Each path is a new rotation, seen through one point. The rows after it are directions, each followed by how far the rotation turns it, in degrees per step (0 if it stays put).
Each turn is a multiple of 5 degrees from 10 to 175, or 0.
Each row of a path follows its step; steps can be skipped.

step 1: [ 20  -5  13 -14   2 -14   7   3   8  -6  10  -9   7   3   0   9 -19  19
  -9  -8  -3   0   4  -2  -5  10  -3   1  -1   1  -5   5   5   0  -3   7
   6  -5]
step 8: [ -2  11  10  13   2  -3  13 -13   8   3  11   4  10   1  -2  -7  -5   1
 -19 -16 -11  -3  -6  -1  -5  -3  -9   1  -1  -2   6   6   7  -7  -7  13
  12   4]
step 9: [  5   8   2   8  13  -2   0 -13  -7   1  -1   9   2   6  -6   6 -21   5
   9 -10 -14  -2  -6   9  -5   3 -18   8  15   1  -2   1  -3  -7  -3  12
  -5  -2]
step 11: [ 12   2  14  14  -2  -1 -10  -1   5  -6  -4   5  -7  -3  -5   0   7  -7
 -19   1 -14  -7   2  -3 -18  14   1  -4  -9  14   4  -1   4  -4 -11 -12
  -1   0]
step 15: [ 12   5   5  -3  11  -1   7   2  -9 -13 -15  -4  -3   4  -8   1   7   9
 -13 -11 -10   2  -9  14   6  -2 -13 -15  -5  -8  -1  13   5  -7   2   0
   2   7]
step 16: [ 13  11  -3  10   5 -14   0  -5   9  -6 -10   2  -6   4  -4  -1 -13  17
   1   6  -6 -18   0   3   4  -4   3 -10   4 -19   2   4  13  -1   1   4
   5   9]
step 17: [ 16   0   3   3   5 -18  -7  -6   7  15  -3  -7  -7   2  -3  -8 -11   9
   0  -7  -1  -4   8  -4  -3   7   4  16   8   5   9  13  19  -3  -4  -2
  -5   6]
step 20: [ -1 -12  -2  -4   6   1   2  -6  10   5   3   8  -2  -2 -20  -8 -11  -6
  -8 -16  -4 -19  -1   8 -12   8   3   1  14  -8   6   9  -9  -2  -9   6
  -1  -4]
step 21: [  9  -7  -1   0   4  -7  -2  -2  -2  13  -8  10   4  18  -2 -13  -2  -9
 -10 -15  -5   7   1   8   4  16 -12  -8  11  -8  -9  -8   1   2  -8   7
  -3 -11]
[ 1  3  0  2  3 -1  8  1 -3 -4 -5  3  0  0 -1  0 -5 -3  1  1  0  4  2  2
  3  2 -1  1  0 -1  2  0  5  1 -2  2  5 -1]
55
[-3 -2  0  0  5 -2  1  0 -2  4 -2 -3 -3 -3  0  5 -1  1 -1  2  0 -2 -2  2
 -4  2  0  4 -2  3  4  5 -3  1 -5  3 -2  0]
130
[-1  1 -6 -1  1  1  0  0  0 -4  0  0 -1 -2  0  0 -6  5  0  0 -1 -4 -4 -2
 -1  0  2  3  5 -2  0 -1 -4 -5  3  1  5 -1]
100
[ 0 -4 -2  5  2  5  3 -1  1  2 -2  2 -1  0 -3 -2  0  0 -2 -4  0  0  4 -5
  1  1 -1  5 -4  1 -2  2 -2 -3  2 -3 -2  3]
120

step 2: [  4  -2   0   4  -9  -5  13  15   2  -1  -1   3   8  -8  -2   7   0  -1
  -2  -5  -8   7   3   5  -7  -5   6  16   1  -4  20 -10 -12 -13  -1   7
   4  -6]
step 6: [-11   7  -3   8  -6  -2 -11   3  -5   4  -7   5  -6   5   4   9 -13   2
  -1  -2   0  -7  14  -6 -11  -1   8  16  -5  12  -2  -4   2   9   8   2
  15  10]
step 8: [  1   0  -2   5   1  -8   7  -6   6   0  -2  11  10   7  15   0 -10  -1
  -5   7   7  -1  -6  11   4   1 -24  17   5  -3  -1  -9   2   4  -1  -6
   1  -8]
step 13: [  0  -3   6  14  -4   8   2 -24   1   6  -4  13  -2   4  17  -9   5 -12
   2   2   5   2   3   3  -4   7  -2  12   5  -9   4  -3  -3  -2  -1  -6
  -2   6]
step 16: [ -2  -8   6  -2  -7  11  -3  -5 -13   8 -13   2   0  11  -3   6  -7   6
  -2  -3   0  -5  12  -2  -1  12  -6  17   9  -2  -8 -12  -4  16  -3  -7
   4  -1]
step 17: [ -2  10 -19  -8  -5  11  -2  -7   3  -9   5   2  14   1  -2  -1   1   7
  -9  -5  18  -2  -1   7   3 -10  -3   8  -8  -8  -3  -9  -7   2 -14  -3
  -3   6]
step 18: [  1  13  -1   7   8   0   2  -8  10   7   3  14  16   0  11   5   3  -3
   4   8  -3 -14   2   6  -2   6   5   7  13  -3  -1  -8   0 -13   3  -6
  -2 -10]
step 20: [  2  -7  -3  -5 -18   3   2  -6   2   2  12  15  -2   4 -18   6   3  -7
  -3  10  -3  -8  -2   5  -2 -13  -1   2  -2 -11   4  -5 -13   3  -2  12
  -6   8]
step 23: [  6   5  -1  11   6  10  -8 -19   8  11   7   5  -2   4   0   1   2 -11
   1  -1   2 -20  -3   0   7  -4   9   4   9   6   7  -5 -13   5   8   6
  -3   8]
[-1  2  6 -4  2 -3  0 -4 -2  1  1 -2 -2  4  3  2 -3  3  6  1  0  2 -1  2
  2  1  0  5  1 -1 -4  2  1  1  4 -2  3  2]
140
[-3  1  0 -2 -1  1  1  1  0 -1  2 -6  3  2 -3 -1  4  5  1 -7 -1  6  2  2
  1 -1  0 -1 -2 -2  3 -2 -1 -3  0  2  1  2]
145
[ 3 -1  0  0 -5  3 -2 -3 -3 -1  5 -1 -2  2  4  0  1 -3  0 -1  5 -1  1 -1
  4  1  2 -5 -3 -5 -2 -3 -2  3  2  2 -1  4]
110

step 0: [  3 -10   7  -7 -10  -1   2   4  -4 -12   2   3  -4  -2   6 -11   4  -8
  12  -8 -10  23   7  -5   7   2  12 -12  -1  -6   0   6  12  14  -1   5
  -5   6]
step 3: [  7  -5  -2   1  -9   0  10   6 -17  10  -3  15  -1 -13   5   0  -3   4
  -7  10  -2   9   3 -14  10  -5  12  -4  -4  14  -1 -16   3  -1   8   1
  12  -8]
step 6: [ -6  -3   4   1  13   0  17  -8   1   1  -3   8  12  11   8  -3 -19   3
 -10  11   4  -5   7 -16  -2   2  -3   2   2   4   1  -4  -8   9   2  -7
   4  18]
step 10: [  5 -12  -5  -3  -6  -4  -5  14   9   8 -11   8   6   7  -2  -4   4  -2
   0  -5 -13  -4   9 -13  10  14  -9 -11  14  -7  -3   7   0  -8  10  -6
 -11   1]
step 14: [ -9   4  13  -3 -11   2  -5   1   5   7 -15   9   7   3   5   9  -2   4
   1  16   2   6   7 -12  11   0  -3  14   1   0   0  -9  15  12   1  -8
  14   5]
step 16: [-12   8  -1  12   9   4  12  -8 -12  -1  -5   8  -9  -6  -2  -5   1  -2
  -1   9 -20  -7   1 -14  -1 -17   1   2   1   0   2   6  14  -7  -4   8
   8   5]
step 18: [ 16 -12  -4 -15   3   8 -11   4  -2  11  -4  11  -2   7   1  -8   7  -2
   1  -6  -9   3  -2   1   4  -8   6 -10   3  -1  13   8  21  -1  -2   7
   2  13]
step 19: [ -8  -3   2 -11   8   8   7 -10 -10  -9   9   9  -8   4 -13 -12  -1 -13
  18  -1   3   5   3  -8  12  -5   3   1  -5  -4  -5  -9  -4  11   5  -7
  -1  15]
step 20: [  2   4 -12  -3  14   2   3   8   1   8  -1   5  -6  -9   5   1 -12 -10
 -10 -11   0   2 -11   7  25   1  -9  -3  -1   2 -10   9  -4  -9  10   0
   3   7]
[-1  3  1 -1  1  4 -1 -1  0 -3 -3  0  6  4 -4  2 -1 -2  2  4 -1  0 -2  5
  2  4 -1  6 -4 -3 -3 -1 -3 -2  1  0  2 -1]
140
[ 1 -1 -2 -2 -3  1  1  1  2  4  0 -4 -1  1 -2 -3 -3 -2 -1 -1  2  2  3  0
  0  0  3  5 -3  3 -5  4 -1  1 -7  0 -1  6]
55
[ 1  2  3  4  3  7  0  0  0  4  1 -1  1  4  2  2  4  2 -2  3  2  1  1 -3
 -4 -5  0 -3 -2 -2 -2  1 -1 -2  0  0  2  4]
35
[ 4 -1  2  1 -1  4  3 -2 -3 -4  2  2 -3  1 -6 -1  1  4 -3  1 -7  0  2 -1
  0  3  1 -1  0 -2 -2  2  3  1 -2  0 -2 -3]
135
[-1 -4  1  0 -3 -2 -2  0  2  1  5 -1 -4  2 -3 -4  0 -2  0  4  5  1 -5 -2
 -2  2  1  0 -4 -5  2 -1  4 -2  2  4  2  0]
100
[-3  2 -4  2  1  0  3  1 -3 -1  5  0  3 -2  3 -1 -2  2  1 -3  0  5  1  0
  3 -5 -1  3 -2 -6 -3  1  1 -1 -1  5 -3 -4]
90
[-1  2  4  6  2 -2  0 -2  5 -1 -1  1  0 -2  4  3 -4  1  1  0 -1  0  1  1
 -2  4 -3 -2 -6  1  0  0  4  5 -3  3 -1  1]
45

step 2: [  4   2  13  -8   3   1  13  -7  13  11   2  -5   7  -2  -2   9  -6  14
 -12   2   6   7  -7   9   7  -3  -2   4  -2 -13   0  11   4 -11  -1  -4
   8 -11]
step 3: [  9   6   9 -12   7   7   2   1  -1  -6  -6 -13  11   4   8   5  -4   3
   9  12 -19   4   5   1   3  -2   2  -7   5   8  -9   1  11 -13  -1  -6
   8  -9]
step 4: [  3   7  -1 -11  -9  -4  11  14   8   3  -5 -11   1   3   7  -4  10  14
  11  -3 -13   0  -2   7  -7  -2   7 -14  11  -8  11   3  -6   4  -1   3
  -4  -4]
step 5: [  6   6  -7  -3   2   1  16  -4  -3   0  -2   6  18   5 -19  -3   5   0
  -4  -9 -12   1   8  -1  -6  -3   9 -13   4  11   0   1  -7   3  -2  16
   5   1]
step 7: [ -9   7  13   4  -4  -3   2  -3  -2  17  -2  -4   7  19 -11  -6  -8  -6
 -13   4   0   4  -9  -3  -5 -16  -9   1  -5   2  13 -10   4   1   2   2
   2   4]
step 9: [ -7  -2  -4 -18   2  -4  -3   3  -3  15   0   8   2   4   8  -6 -11  19
   3  -5  -3   8  -4 -10  -3  -4  -2  -2   1  -4  -2   5   5 -12  12  -8
   1 -16]
step 15: [  0  11  18 -22  -6   3  -4   5  -8  -2   1   2   7 -11   3   1 -10  11
   5   7   3  -8   6   3  -4  -3   2   9  10  -2  -4 -11   2  -2   9  11
  -6   1]
step 17: [ 11   9   0   0  -6  -9   0 -17  -2   3   8  -4  -7  -4  -1  -4  -2   8
  -9 -13   2 -11  -3  -2  -1   4  18  -6   2   2   7   5   3 -13  -6  19
  -4  -3]
step 20: [  2   9  -6  -8  11   6  10  -3   0   4  -7 -15  12  -2   1  11   1   4
  -1  -1   2  -1  -1   4  -6 -19  -2  10  12   0   6  10   4  12   6  -4
  -2 -13]
[ 1  6  3  1 -5  1  1  2  1 -5  0  2  3  0 -3 -3  3  3  2  0 -2  1  2  3
  0 -3 -1 -2  0  1 -3 -6 -5  2 -1  0  2  3]
40
[-2  4  3  6  1  1 -4  1  3  2 -2 -3 -5  4  4 -2 -2 -1  4  1  0  1  0 -2
 -4 -3  1 -3  4  2  0  2  0  1 -2 -1  1  1]
115
[ 3  2  2  3  5  2  2  0 -2 -4  0  1  4 -3 -2  1 -6 -3 -3  2  0 -4  0 -1
 -2 -1 -2  2  6  1 -2  1  1  1 -1  5  0 -1]
145
[ 7  0  1  0  1  0  5  3  1  0  5  3 -4  1  3 -6  2  1 -1  1 -4 -3 -2  1
 -1  4  4 -3  2  3 -2  0  1 -2  0 -3  0 -2]
55
[ 1 -1  2  4  0 -2  2  2  3  3 -3  1  0 -3  5  2  0  3  1 -3  1 -3 -2  5
 -2 -1  1  1 -2 -4 -1 -3  0  3  2  2 -5 -5]
160

step 2: [  7  -3  -6   1  -6  -9 -10  14  -3   6   7 -15  -7 -17  -5   5  -2   7
  -5   2 -17  -3 -11  22  -1   9  13   4   0 -14   2  -2   9  -2   1  -5
  -4   2]
step 7: [  1 -25   4  -2 -13 -12   0   5 -13   8   9   1  -4  -9   6   4   0   5
   0 -15  -2  10  -5   7 -11  -9   4   1  11  -8   2 -19   8   0  -4   5
  -1   6]
step 9: [-16 -12  -8   0  -6   1  -4   9  -1  12   1   1   7  -3 -11  -5  -2   2
  -5 -17  -7  -2   9  -9   3   6   0  -4 -21  11   0  10  12  -8   3   7
  12  11]
step 11: [ -1  -8   3  -6 -10   0   0   7  11   8  16   6  -5  -1  21  -9   4  14
  -6  -9  11  -6  -8 -10  10  -1  -8   2   6   1 -13  13  -5   7  -9  -3
   3  -9]
step 12: [ -3  -7  17  -3 -14   1   0 -13  -2   2  -3   4  -4   7  -3  -8   3   8
   2 -28   2  -5  -7   9 -13   4  -1   4  -1  -4  -9  -2  -3  -2 -19  12
  -1   5]
step 16: [  2   8   2 -10   0   1  10   7   4  12   4  18   6   7  14   7   6  10
   5  -6   3  10 -10   2   4  25   3   6  -7  -3  -9  10 -12  -1   2 -10
   6   2]
step 17: [ -3  -7   8 -10   0  13   4  11   2  -1   7  -5  -3  -2  -1 -15   9   3
   0 -11   3  -8   2   5  -9  10 -12  -2  -3  -9   0  19  -4  -8  -8  10
  24   3]
step 19: [  1  -1   1   3 -20  -7  14  11   3   1   2   3 -14 -17   2 -15   3   1
  -5  -8  -5  -3 -17  -7  11  -1   9  -6   4  -2   4   2 -13  14  12   1
  -1   1]
step 20: [  1  -1  10  -3  -6   5   4   2 -10  12  -8  -2  -8  17 -19  -8  -1   1
  -8 -20 -12  -7  -5   3   8   4   7  -8 -14  -6  -5 -11  -9  -7   8  -6
   2   1]
[ 3 -3  3  5 -2  1  2 -1  0  4  2  2  0  2 -3  3 -6 -4  1  1  4  1  3 -1
 -4 -1  2  0  1  1  0 -2 -5 -1  0  2 -2 -7]
45
[ 4 -5  0 -5  4 -3 -3 -3 -4 -2  2  3 -4  3 -5  1  0  0  2  0 -1 -3  0  3
  3  1  2 -2  2 -2  3  1  2 -3 -1  2 -1 -1]
140
[ 3 -1  5 -2  0  4  3 -3 -1 -3 -1  3 -1 -8  2 -2  0  0 -1 -1  3 -3 -2  4
 -3 -4 -2 -4  2  2 -2 -2 -1  1 -3 -1 -1  1]
60
[ 1  2  0  2  0  5  2  0 -3  3  1 -5 -1  1 -3  2  0  1 -2 -2  3 -7 -2 -3
  1  0 -2  1  3 -3 -4  3  5 -2  1 -2  2 -3]
125
[-3  0  0  2  2  0  4 -1  2  1  4 -1 -4  0  3 -6  0 -2  0  1 -1 -3 -1  0
 -3  2  2 -1 -4 -2  0 -5  4 -4  0  6  0  0]
140
[-6  2  0  0  1  2  2  1  2  1 -2  4  1  0 -6 -1 -2  1 -6  1  3 -2 -1  0
  4  0  4 -1  2  5  7 -3  1  2  3  0  0  1]
70
[ 2  4 -2  2  6 -1 -1  4 -1  0  3  0 -3 -2 -2  4  1  3  1  0  3  0  0  0
 -1  1  3  0 -1 -1 -3 -7 -1  5 -5 -1  0  2]
135

step 1: [ -1  13  -6  -7   6   6  13  -3 -13   6   5 -15  -3  -2  -4  -1  -5  -4
  18   9   7  11   0 -10   4   6   3  10   9  -4  -4  -7  12   5  -1   9
  -8   7]
step 3: [  0  14  -7  -3  -8  -2  -6  10  -6  -8 -11  -5  -3  11  16  -8  -7   5
   1  16 -10   3   5  -1  -3 -17   6  -3   4   1   0  12 -11  -2  -8  -7
  -3   7]
step 4: [ -7   0  -6  12  -3  -7 -13   0   5   4   5  -8  -7  -2 -15  16 -15 -11
   1  -2  10   7   5  -5   6  -1   5 -16  -3   3  -3  12  -4   0  -7  -7
  -5  11]
step 5: [-16   9   7   1   5   8   5 -13  -3  12   7   6  -8  -7   6  -1 -11   0
  -2   9  -2   9   8  -1 -15  10  -7   4   7   3   0   8   9  11 -11  -6
   1  -3]
step 6: [  4   8  -7  -8  -6  14  11   5 -17   5  -5  -3   3   0  -6  -1  -3 -16
  -4  -8  -2   9 -11 -14  -5  -1   5  -5   2  -3  15  -1   9  10   9   2
 -10   3]
step 10: [-15   3   2 -12  -7   0   1  -9  -5   8  -4   0  -9  -6  -6 -18 -10   1
  -9  -1  -8  -6  -9  -3  -9   5 -11 -10   8   3  -3   4   4  18   6  -5
  -1   9]
step 15: [ -7   3  -5 -12  -5 -12  -8  15  10  -4   9   6 -12   7  -3   3 -10   1
   2   2   0  -2  -6 -13  -6   0 -12 -10   4   8  -1   3   1  14  11   1
   0  12]
step 17: [  2  15   2  19 -10  -9  -2  -3 -11   6  -2   7  -4 -12   0   3  -2  -2
   5   4  -3  16 -10  -3   2   8  13   2  -9  12   6  -4   2  11   9   1
  -9  -3]
step 23: [  4 -22   3   6   6  -4  11  -6  -5   1  24   1  -2  -6  -2  -4  -5  -7
  -5   0 -11  10  -4  -3  -5  -4 -13   5   1   4  11   2   7   0  -1  -3
  -1  14]
[-1 -3  1 -2 -5  1  0  4 -3  1  5 -3  1 -3  2 -4  5  1 -1 -1  1  6  2 -2
  4 -1  1  4  1 -1 -2 -1 -3 -4  2  0 -1 -1]
65
[ 3 -7  3  2  3 -2 -4 -4 -2  0 -2 -1 -1  3  1 -2 -4 -1  1  2  5  5 -3 -1
 -2  4  0  1  0 -3 -1  1 -4  1 -1 -3 -3 -2]
80
[ 3  0 -1 -3 -2 -2 -2  1  0 -2  1 -5  4  0 -7 -3 -4  1  2  0  0 -3  2 -4
  1 -1 -2  1 -1  3 -3 -1  2  3 -5 -1 -2 -4]
125
[-4 -1  3 -2 -3  1  0 -2  5  4  1  4 -1  0 -3  2 -2  0 -5  1 -1  1  2  0
  2  0  3 -4  6  2  0  1 -2  3  0  1 -4 -5]
65
[-2  0 -1  8 -1 -3  0 -1 -1  2 -1  1  3 -1  2  0 -2 -2 -1  2 -2  0  3  3
  7  0  1 -3 -4  4 -3  0 -1 -4 -3 -3 -1 -1]
80
[-3  2 -2  4 -2  3 -3  0 -4 -2  0  4  2  2 -1  4  2  2 -2 -1  2  5  3 -3
 -1 -5 -2  1 -1 -4  2  2  2  5 -4 -1 -1 -1]
25

step 0: [-12 -15   5  -5  -4  -7  -8  -4  -9 -10  -3   1  16  -8   2  10   6   1
   0 -14  11   8  -4 -11  10   7 -15   5   9 -12   6   3   2   0   3  -7
   5  -7]
step 2: [  9  -5   5   0  -1  -3  -1  -7  -2 -13   7   0  -3  -3 -12  13   3  -5
  -8   2  13  -9   1   0   4 -26  -2  -4  -7  -7  -2   1 -19   1  -3  11
   4  -6]
step 5: [  4  -6   3  -4   8  -5   3   1   0  -6  -3  -7  10   9   9 -12  23   4
 -15   1  12   3   7 -12  -8   7  10   2   6 -19   7   6   0   3   6  -2
   3   2]
step 11: [ -4   6  -8   2   2 -10   2   6  -2  -3   9  10 -16   4  -8   9   6  -6
 -21 -12  16   6  -5  -2   8  -4   8  -5 -10   4   8   0  10 -13  -1   2
   3   2]
step 14: [ 17  -5 -13 -23  -1  -4   7  -2   7  -2 -13   7   3   4  -1   6   5   3
  -9  -2   1  -7  11   7   3   5   5  -3  -6  -6  -7  -4 -19   4  12   3
   2  -7]
step 16: [-13   5  -1  -9  -4  -2  -3  -9  -3   9  14   8  16  12  -9   8   0   4
  -8  -3   9   4  -1  -5  14   7  -1  -6  -4   8   6   0   6   8  10 -12
  -2 -16]
step 20: [-13   2  -9  -2  -2 -10  20   0   1  -5   9  -6   4   6  -4  -3   8   0
 -21   4   3   1   7   1   0  -3   4  -2  13   2  -8   8   8  13  -3  11
  -4  18]
step 22: [  6 -10   0  -2  15  -6  -5  -4  -3   4  -4   3  -6  -7  -6  -7  -9   3
 -11  -4   8  10  16   8  -8   8  16   8  -2  -5  -1  -3  -2  20  -2 -16
   4   2]
step 23: [  6  -5   1 -10  15  -6  -7 -13   4  -2  -1   2  -5  -7  -2  22  17  -2
  -1  -5  -4  -3   4 -13  18  -8   0 -12  -7   2  -4   5   6  -3   4   2
  -4  -2]
[-4  0  2  0 -3  4  1 -1  4 -1  2  1  0  1 -6  1 -3  2 -3  1  0  2 -3 -4
  1  3 -1  4  3  7  1  2 -1 -1 -3  4 -3  0]
85
[-1 -1  0 -6 -4  3 -3 -3  2  0  0  1 -1  4  0  2  7  3  2 -4  3 -1  1  2
  2 -5  0  0  4  1  3 -2 -2 -3  0 -2  0 -3]
155
[-2  4 -5 -3  2  0  2 -3  4 -2 -1  3  2 -1  2 -3  1 -4 -1 -2 -3 -4 -1  3
 -1  5 -5  0  4 -4  1  0  0 -1  1  5  1  1]
70
[ 0  1 -6  0 -1  3 -3  1 -1  1  1  4 -2  2 -2  6 -3  4 -2  5  2 -4 -3  1
 -3  3  0 -2  0 -3 -2 -3 -3 -1 -3 -3  0 -2]
145
[ 4  0 -3 -2 -5  1  5  3 -1 -2 -1  0  3  5  2 -3 -3  3 -1  0 -3  0  1  0
  1 -4 -1 -2  2  3 -7  1  0  2 -2  2  4 -2]
65
